In the rows, zero is written as 128.
One turn moves each row of this set onto another row. After a few examples, where does it send each row asked below?
Q_361: [149 135 110 165 136 116 125 140 157 123 121 130 170 157 133 118 113 120
 123 137 155 143 140 157]
Q_62: [134 116 108 120 144 122 143 155 132 115  92  87 163 149 141 118 150 107
 126 129 146 140 140 132]
Q_706: [130 144 106 160 133 119 134 147 132 106 117 101 170 153 135 126 134  89
 119 137 145 171 124 129]
Q_659: [151 121 100 126 132 121 132 150 158  90 113 118 157 150 125 127 119 136
 114 122 143 124 140 148]
Q_49: [134 111 107 128 138 113 133 140 134  95 126 155 142 139 138 118 115 112
 119 120 149 138 117 142]
Q_871: [140 115 100 127 147 116 128 155 124 122 112 129 173 145 108 139 122 103
 128 128 144 165 165 128]
Q_804: [138 112  95 115 157 111 146 156 112 101 115 119 156 157 127 135 131 125
 123 139 154 143 112 120]
Q_799: [139 115  87 144 135 123 136 141 145  92 100 126 185 144 130 118 127  98
 109 130 165 164 139 130]
Q_237: [131 129 117 141 152 130 136 143 154 117 114  88 147 147 149 121 123 128
 138 142 135 147 125 146]
Q_944: [137 117  96 157 154 123 114 148 135 123 122 109 159 170 131 142 113 104
 150 151 152 156 152 137]
Q_129: [112 111 109 123 148 141 140 150 137 105 117 105 148 143 129 147 118 104
 132 148 137 133 126 112]
Q_302: [133 157 113 143 137 130 137 142 131 131  97 124 165 165 136 122 129 109
 120 118 149 147 146 139]
Q_949: [125 112 117 147 159 152 126 146 152 109 111 117 170 162 130 118 123 115
 121 148 160 150 126 154]
Q_676: [133  98 104 132 136 127 135 146 132 119 107 135 161 141 138 137 134 152
 101 139 156 160 144 146]
Q_76: [145 127  89 155 156 125 151 143 126 114 118 111 144 158 158 118 121 104
 123 149 153 165 136 105]
Q_354: [133 121 111 113 121 106 133 138 133 113 149 127 141 153 123 123 114 118
 107 141 153 157 155 129]
Q_767: [144 128 116 153 124 123 126 132 119 113 114 131 165 141 130 152 134  93
 111 138 156 142 154 111]
Q_651: [142 124 117 141 150 126 142 124 143 122 124 126 169 135 137 120  95 113
  88 143 140 141 145 144]
Q_572: [127 120  91 122 136 122 135 134 137 115 108 127 128 128 142 117 141  82
 113 143 153 147 151 133]
Q_221: [130 115  93 137 140 122 135 154 128 129 105 132 113 155 136 112 133 124
 114 141 152 125 143 137]
Q_28: [140 106 123 110 139 119 147 152 122 131 131 120 150 160 147 107 115 112
 106 148 142 150 150 127]
Q_563: [146 128  99 161 135 130 136 157 111 115 118 120 148 174 140 123 110 119
 129 148 143 150 115 134]
Q_772: [164 104  98 128 129 143 135 147 137 101 126 138 144 128 141 114 119  89
 106 140 149 139 133 139]
Q_675: [113 133 104 137 137 104 149 135 137 129 126 105 170 138 127 131 120  86
 111 138 161 149 147 122]
Q_98: [132  98 101 113 142 123 130 135 131 118 149 117 167 157 144 123 117 104
 111 145 150 174 140 118]
Q_887: [148 123  86 163 140 135 109 135 132 116 136 122 144 163 118 125 111 110
 116 129 131 159 149 134]
Q_268: [127 102 110 135 135 116 125 135 132 113 113 137 163 131 164 136 143  96
 115 126 154 163 143 134]
Q_526: [151 118  83 150 115 132 117 139 137 113 135 133 144 138 129 143 130 113
 120 124 157 159 153 125]
Q_929: [142 144 116 138 137 128 140 148 151  91 124 101 158 150 137 149 128 118
 132 135 167 148 132 125]
Q_479: [151  98  99 139 168 145 134 155 124 107 115 112 148 145 141 123 130  86
 126 149 147 157 140 110]
Q_643: [142 106  82 114 126 130 128 150 147 121 133 115 140 136 150 137 132  96
 128 131 150 126 136 136]
Q_416: [131 106 123 115 145 120 131 171 135 112 121 119 149 138 144 137 128  93
 136 122 129 133 146 138]
Q_372: [136 107 113 156 135 127 135 156 137 127 127  96 126 154 134 120 134 131
 122 149 155 139 150 140]
Q_83: [132 113 112 124 140 131 140 136 134 122 144  87 163 143 135 133 117 114
 109 131 140 129 120 139]
Q_174: [134 104 107 141 136 140 137 125 135 133 108 142 154 144 134 117 110 133
 122 130 158 121 129 135]
Q_579: [137 128 113 160 132 131 133 133 127 113 107 112 134 144 140 134 120 137
 129 148 152 177 148 139]

Q_772 goes to Q_643
Q_28 goes to Q_98
Where do these go?
Q_49 goes to Q_416
Q_887 goes to Q_372
Q_62 goes to Q_799
Q_129 goes to Q_767
Q_221 goes to Q_479
Q_361 goes to Q_237
Q_83 goes to Q_675
Q_944 goes to Q_579
Q_302 goes to Q_949
Q_804 goes to Q_871

One turn moves each row of this set onto another row. After a few examples, where does it send each row asked below?
Q_414: [121 151 116 137 125 134 114 140 134 126 126 123 126 143 118 135 115  98]
Q_842: [152 130 148 126 134 143 154 132 117 135 133 138 147 115 134 121 138 131]
Q_64: [122 144 122 142 103 115 114 136 126 124 117 128 149 149 121 134 118 123]
Q_872: [119 146 117 132 124 131 135 134 148 122 128 132 109 124 108 134 126 109]
Q_185: [137 156 115 137 113 106 134 125 134 113 122 123 152 135 108 136 142 139]
Q_888: [147 119 132 121 146 143 146 133  96 125 126 133 129 118 133 146 123 141]
Q_163: [102 143 130 137 114 104 135 128 124 122 124 122 151 133 117 135 112 132]
Q_566: [128 122 141 132 119 116 130 120  98 136 137 120 148 124 129 139 140 148]
Q_171: [116 156 118 133 132 102 133 142 139 136 132 120 132 145 107 144 114 117]
Q_451: [129 126 137 131 116 115 144 125 105 127 122 131 147 128 132 147 121 152]
Q_524: [105 148 117 129 144 124 131 139 130 120 126 115 135 130 107 126 111 108]
Q_208: [140 118 135 123 143 141 133 123  96 138 141 119 122 117 132 144 140 138]
Q_39: [143 139 126 131 145 158 125 138 118 134 135 127 120 134 135 138 120  98]
Q_242: [158 137 133 119 163 137 146 146 112 142 137 128 134 130 125 141 126 128]
Q_802: [160 146 134 132 143 142 152 119 117 130 142 126 136 118 133 142 147 131]
Q_66: [122 149 133 133 109 109 116 140 128 149 115 133 151 142 110 122 133 131]
Q_419: [108 139 113 126 139 121 111 136 124 122 127 107 131 129 100 125 132 116]
Q_606: [121 151 116 126 130 127 110 149 138 144 118 131 123 140 102 126 130 111]
Q_515: [145 129 135 129 110 120 142 136 121 122 114 139 157 125 118 119 137 148]
Q_940: [124 141 117 131 105 112 129 137 141 113 112 137 135 131 106 129 131 132]
Q_465: [159 129 140 132 133 150 132 133 101 137 130 134 141 133 145 140 126 124]
Q_862: [158 130 136 124 135 116 145 142 105 140 126 134 148 137 125 150 126 153]
Q_184: [154 144 134 135 122 117 148 120 117 125 130 128 159 126 126 136 148 149]
Q_264: [136 139 136 130 142 150 150 131 134 135 141 133 115 113 127 131 131 107]
Q_402: [130 144 127 131 117  94 137 141 122 135 123 131 145 145 115 151 121 148]
Q_513: [134 133 121 121 164 149 138 141 115 122 128 122 124 122 117 132 118 113]
Q_614: [129 160 105 136 130 120 129 130 142 113 130 120 125 131 105 139 137 116]
Q_774: [111 135 129 134 116 104 118 128 114 128 128 111 153 130 111 126 134 137]
Q_555: [146 155 116 132 149 142 142 124 135 122 141 122 115 122 120 144 141 112]
Q_596: [145 131 139 139 108 124 126 133 107 132 120 136 158 143 138 138 125 140]
Q_106: [152 131 142 124 135 144 134 135 111 159 132 140 122 127 134 143 139 131]
Q_530: [130 128 118 120 154 144 120 133 110 128 136 113 111 120 112 137 134 116]
Q_537: [132 153 124 125 161 129 139 147 131 141 140 118 124 136 112 140 115 107]
Q_158: [141 136 149 130 112 120 132 134 112 160 126 139 147 134 128 134 138 144]
Q_913: [138 143 122 121 145 148 120 144 125 149 128 134 105 131 115 137 132 112]

Q_606 goes to Q_106
Q_402 goes to Q_537
Q_524 goes to Q_888
Where do these go?
Q_802 goes to Q_185
Q_414 goes to Q_465
Q_872 goes to Q_842
Q_530 goes to Q_566

